Each named move below is a turn or a mirror, shown by a few rows before and after it. Which moves, in which order, take the first row of each later pair to the second? The first pair is answered.
ran (before -> after):
[ 0.87  1.62 -0.82  0.77  1.07  0.17  0.51  0.30 -0.06  1.91  1.78 -1.43
 -1.34  0.87  1.05  0.67 -0.59 -0.34]  ->  [ 0.91  1.64 -0.89  0.81  1.07  0.18  0.44  0.21 -0.07  1.92  1.82 -1.45
 -1.37  0.91  1.08  0.77 -0.55 -0.44]
[1.39 1.46 0.18 0.51 1.33 0.07 0.81 0.34 0.07 0.09 0.93 2.00 0.42 0.84
 0.27 1.40 0.55 0.31]  ->  [-1.20  0.78 -0.90  1.89  0.00 -0.41  0.87 -0.92  0.58 -0.11  0.91  0.84
 -0.46  0.29  0.09  1.90 -0.90 -0.18]
[ 1.70  0.75 -0.18  0.73 -0.26  0.12 -0.16 -1.00 -0.37  0.59 -0.19  0.39
  0.15 -0.49  0.19  0.19 -0.51  0.37]  ->  [ 1.20  0.58 -0.52  1.01 -0.54 -0.05 -0.09 -1.16 -0.24  0.64 -0.16  0.14
 -0.09 -0.59  0.22  0.27 -0.80  0.30]
ronu (before -> after):
[ 0.48  0.51 -2.01 -0.32 -0.31  0.30  0.90  1.57 -0.03  0.70  1.54 -1.88
 -1.16  1.30  0.70 -0.20  0.09  1.26]  ->  [ 0.12  0.60 -1.75 -0.33 -0.43  0.06  1.15  1.42 -0.08  0.76  1.44 -1.93
 -1.27  1.02  0.75 -0.04  0.25  1.63]
[ 2.15 -0.72 -1.11 -0.16 -0.52 -0.24 -0.56  0.55 -0.11  0.75  0.44  0.07
  1.13  1.29  0.54 -0.61  0.09 -0.33]  ->  [ 2.28 -0.61 -0.87 -0.50 -0.92 -0.38  0.09  0.91 -0.15  0.47  0.14  0.12
  0.79 -0.26 -0.41 -0.28  0.77  1.43]
[-0.74 -1.28 -1.36  1.33 -0.73  0.19 -0.60 -0.84  0.42 -1.05 -0.68 -0.51
 -0.16 -0.56 -0.61 -0.55 -1.46 -1.15]  ->  [-1.02 -1.13 -1.06  1.12 -1.12 -0.08 -0.17 -0.76  0.33 -0.97 -0.88 -0.50
 -0.36 -1.72 -1.15 -0.24 -1.05  0.17]
[ 1.35  0.61 -1.33  1.19 -0.77  0.33  0.38  0.19  0.05  0.48  0.31 -0.33
 -0.85 -1.10 -0.38  0.63 -0.62  1.64]  ->  [ 0.05  1.09 -0.47  0.98 -0.67 -0.66  0.57 -0.79 -0.11  1.37  0.57 -0.42
 -0.98 -0.66  1.12  1.07 -0.61  1.49]
nonu (before -> after):
[ 0.33 -1.30  0.15  1.20  0.69 -0.85 -1.21 -0.28  0.60  0.96 -0.80 -0.88
  0.08  0.94  0.41 -0.70 -0.85 -1.26]  ->  [ 0.14 -1.33  0.11  1.05  0.73 -0.76 -1.21 -0.06  0.74  0.89 -0.91 -0.91
  0.11  0.93  0.17 -0.85 -0.86 -1.20]
[-0.57 -0.69 -0.72  0.32 -0.41  0.73 -0.04  0.68  0.60 -0.69  0.15 -0.47
 -0.48 -0.30 -0.95 -0.13 -0.51 -0.25]  ->  [-0.68 -0.42 -0.52  0.74 -0.96  0.18  0.05 -0.54  0.42 -0.15 -0.13 -0.39
 -0.67 -1.13 -0.48  0.26 -0.87  0.24]
[-2.09 -0.38 -0.98  0.74 -1.26 -0.74 -0.02 -0.18 -0.04 -0.50 -0.40  0.10
 -1.00  0.82 -1.44  0.61 -0.84 -0.38]  ->  [-1.48  0.39 -0.64  0.86 -1.60 -1.34  0.27 -1.25 -0.51  0.40 -0.35  0.28
 -1.06  0.55 -0.24  1.04 -1.01  0.21]
Zazuf (before -> after):
[-0.59 -0.27 -0.48 -0.04 -0.82  0.76  0.59 -0.41 -0.08 -0.13  0.99  0.12
 -1.05 -0.70 -0.48  0.54 -0.13  0.91]  ->  [-0.75 -0.43 -0.38 -0.28 -0.69  0.70  0.62 -0.15  0.03 -0.23  1.02  0.20
 -1.10 -0.62 -0.54  0.46  0.11  0.97]
[ 0.05  0.14  1.26  0.68 -0.41 -0.11 -0.46 -1.63 -0.73  1.10 -0.40  0.25
  0.26  0.54  2.77  1.34 -0.09  0.24]  ->  [ 0.36  0.24  0.51  0.96 -0.41  0.09 -0.41 -1.22 -0.63  1.27  0.19 -0.34
 -0.08  0.97  2.83  1.52 -0.13  0.37]
[-2.56 -0.85  0.46  1.41 -1.09 -2.34 -0.46 -1.48  0.72 -1.23  0.10 -1.71
 -0.16 -1.17 -0.33  0.69 -1.29  0.31]  ->  [-2.18 -0.86 -0.20  1.68 -1.24 -2.08 -0.43 -1.38  0.79 -0.97  0.63 -2.07
 -0.40 -0.87 -0.27  0.76 -1.36  0.34]
Now pairs of rows:
Between the rows of a pair lie 2 to 3 moves.
[ 0.42  1.09  0.15 -0.30  1.46  0.99  1.59  3.29  0.82 -0.01  0.12  0.18
  0.97  0.41 -0.65  0.03  0.25  0.33]  ->  [-1.23  1.13  0.57 -0.56  0.90  0.25  1.91  2.76  0.77 -0.05 -0.31  0.22
  0.60 -0.81 -0.60  0.54  0.36  1.09] -> ronu, nonu
[-3.93  0.59  0.24 -0.76  0.22  0.61  0.40  0.59  0.59 -1.27  0.11  0.66
  0.89  1.23  1.02  0.29 -0.03 -2.02]  ->  [-0.84  0.39  0.11 -1.32  1.07  1.94  0.16  2.47  0.46 -2.24  0.02  1.23
  1.34  1.09 -0.47 -0.57  0.97 -1.64] -> ran, ronu
[-0.35 -0.35 -0.92  1.19  0.57  0.13 -0.62  1.46 -0.19 -2.34 -0.26  0.73
 -0.69 -0.05 -0.60 -0.14  1.34 -0.48]  ->  [-2.01  0.20  0.40  0.71  0.63 -0.99 -0.43  0.11 -0.46 -1.49 -0.44  1.05
 -0.59  0.02  1.12  0.37  1.06 -0.79] -> Zazuf, ronu, ronu
[ 2.35  0.36 -0.68  0.02 -0.56  0.46  0.83 -1.04  0.39  2.35  1.53  0.87
 -1.06  0.37  0.66  1.20  0.25  0.60]  ->  [ 0.99 -0.66 -1.76 -0.44  0.11  1.56  0.24  1.38  1.14  1.07  1.95  0.13
 -1.23  1.60 -0.83  0.61  0.42 -0.76] -> ran, nonu, nonu
[-1.57 -0.42  0.06 -0.39  0.69  0.13 -1.45 -0.15  0.36 -0.74 -1.33  0.44
  1.30 -0.07 -0.79 -1.37 -1.17 -1.96]  ->  [ 0.56  1.16  0.85 -0.05 -0.15 -0.87 -0.43 -2.17 -0.40  1.07 -1.38  0.80
  0.96 -1.50  0.94 -0.40 -1.03  0.40] -> ronu, nonu, nonu
[ 1.56  0.11  1.16 -0.21  0.98 -0.17  0.64 -0.16  0.47  0.41  1.11  1.15
  0.34 -0.04 -0.30 -0.28  2.00  0.86]  ->  [ 0.59 -0.48 -0.81  1.77  0.14 -0.15  0.15 -1.42  1.04  0.58  1.71  0.01
 -0.26  1.10  0.29 -0.05 -0.10 -0.91] -> ran, nonu, ronu
[-0.71  0.86  1.59  0.16  1.29  0.63  1.05 -1.09  0.80  0.01 -1.15  1.76
  0.68 -0.79 -1.82 -0.33 -0.31  1.13]  ->  [ 0.07  0.64  0.59  1.21  1.61  1.10  0.33 -1.54  1.18  0.33 -0.71  1.51
  1.07  1.14 -0.91 -0.73 -1.43 -1.06] -> ronu, ronu, Zazuf
[-1.18 -1.20 -0.27  0.12 -0.56  1.04  1.10  1.79 -0.19  0.03 -0.30 -0.30
 -1.78 -1.01 -2.34 -0.13  0.55  0.72]  ->  [-3.24 -0.74  1.39 -0.37 -0.18 -0.37  1.10  0.19 -0.46  1.06 -0.61  0.20
 -1.50 -0.44 -0.07  0.41  0.17 -0.21] -> Zazuf, ronu
[ 2.27  0.60  0.21 -0.14 -0.45  0.37 -0.15 -0.10  0.61 -0.37 -0.44 -0.57
 -0.75 -0.75 -0.23  0.24  0.64  2.41]  ->  [ 0.79  1.27  0.83 -0.41 -0.24 -0.54  0.04 -1.07  0.48  0.80  0.10 -0.81
 -0.90  0.33  1.81  0.76  0.58  1.88] -> ronu, Zazuf
[-1.55  0.33 -0.91  0.83 -0.99 -0.83  0.13 -1.79  0.50 -0.03  0.72 -0.83
 -0.88 -0.07  0.73  0.53 -1.51  0.14]  ->  [ 2.36  0.59 -1.61  0.40  0.23  0.70 -0.51  0.05  0.39 -0.30  1.40 -0.31
 -0.11  1.46  0.35 -0.39 -0.71 -0.58] -> nonu, ronu, ran
[ 0.86  0.53  1.05 -1.34  1.34  0.79 -0.46  0.27 -0.16  0.19 -0.22  0.80
  0.65  1.25  1.05 -0.28  0.55 -1.28]  ->  [-1.60 -0.30 -0.01  0.39 -0.22 -0.04 -0.53 -1.54  0.27  0.14 -0.56 -0.01
 -0.18  0.45  1.01  0.31 -1.31 -1.79] -> Zazuf, ran
[-0.13 -2.44  0.73 -0.39 -0.15 -0.51 -1.17 -0.54 -0.22  0.13 -1.65 -0.29
  0.42  1.51 -0.15 -0.77 -1.62 -2.93]  ->  [ 1.53 -2.12  0.87 -0.48  0.14 -0.21 -1.24 -0.53 -0.54  0.54 -1.54  0.02
  0.64  1.74  0.14 -0.78 -1.35 -2.83] -> ran, Zazuf
[-1.07  0.50 -0.30  1.03 -0.70  0.05  0.30 -1.30  0.95  0.96  0.28 -0.92
 -0.63  0.11  0.65  0.55 -1.70 -0.23]  ->  [ 1.54 -0.04 -0.40  0.02  0.62  1.66 -0.34  1.17  0.93 -0.54 -0.07 -0.08
  0.34  0.44 -1.39 -0.78 -0.56 -0.52] -> ronu, ran, nonu
[-0.08  0.01  1.12 -0.95  0.05  0.39 -0.27  0.65  0.11 -0.99 -0.83  0.99
 -0.13 -0.96 -0.88 -0.14  0.86  0.93]  ->  [-1.40 -0.67  0.10  0.14 -0.06  0.30 -0.95 -0.22  0.61 -0.94 -0.45  0.26
 -0.22  0.75 -0.06 -0.30 -0.69 -1.51] -> ran, ronu, ronu
[ 0.85  0.09 -0.38  0.25  0.85 -0.62 -0.35  0.79  0.89 -0.31  0.22  0.96
 -1.21 -1.31 -0.10  0.82  1.19  1.68]  ->  [ 1.71 -0.37 -1.13  0.78  1.43 -0.06 -1.03  1.17  1.13 -0.65  0.37  0.84
 -0.71  0.07 -0.12  0.28  0.59  0.13] -> ronu, ronu, ronu
[-1.06  0.59  0.43 -1.54  0.88  1.33 -0.25  1.07  0.46 -0.01  0.74  0.27
  0.16  1.76  0.35  1.03 -0.80 -1.53]  ->  [-2.49 -0.03  0.52 -1.56 -0.12  1.01  0.16  1.03  0.48 -0.86 -0.10  0.19
 -0.18 -0.50 -1.25  1.24 -0.76 -0.08] -> nonu, ronu, ronu
[ 3.74  0.67 -0.34 -0.18  1.42  0.00  2.05  1.03  1.70  2.10  0.61  0.24
  0.59  0.11  0.38  0.22  1.37  1.00]  ->  [ 0.80  0.64  0.66 -1.22  1.20 -0.70  2.75  1.62  1.78  1.66  0.21  0.15
  0.14 -1.05 -0.27  0.71  2.32  2.19] -> nonu, ronu
[-0.73  1.01  0.65 -1.48  0.23 -2.30  1.77 -1.12 -1.31  0.81 -0.37  0.16
 -0.40  1.55  1.84  1.26  0.46 -0.21]  ->  [ 0.54 -1.06 -2.65  0.76 -1.20 -0.37  1.07  0.27 -0.27 -1.73 -0.66 -0.94
 -1.17  0.29 -2.37  0.40 -1.14 -0.35] -> ronu, ronu, ran
[ 1.57  1.04  1.82 -1.07 -0.73 -1.11  0.41 -2.25 -1.37  0.36 -1.11  1.17
 -0.34 -0.97  0.66  1.17  1.57  0.12]  ->  [ 3.29  0.86  1.07 -1.59  0.43  0.34 -0.12  0.01 -1.24 -0.25 -0.47  0.97
  0.07  0.71 -0.10  0.45  2.41 -0.66] -> nonu, ronu, ronu
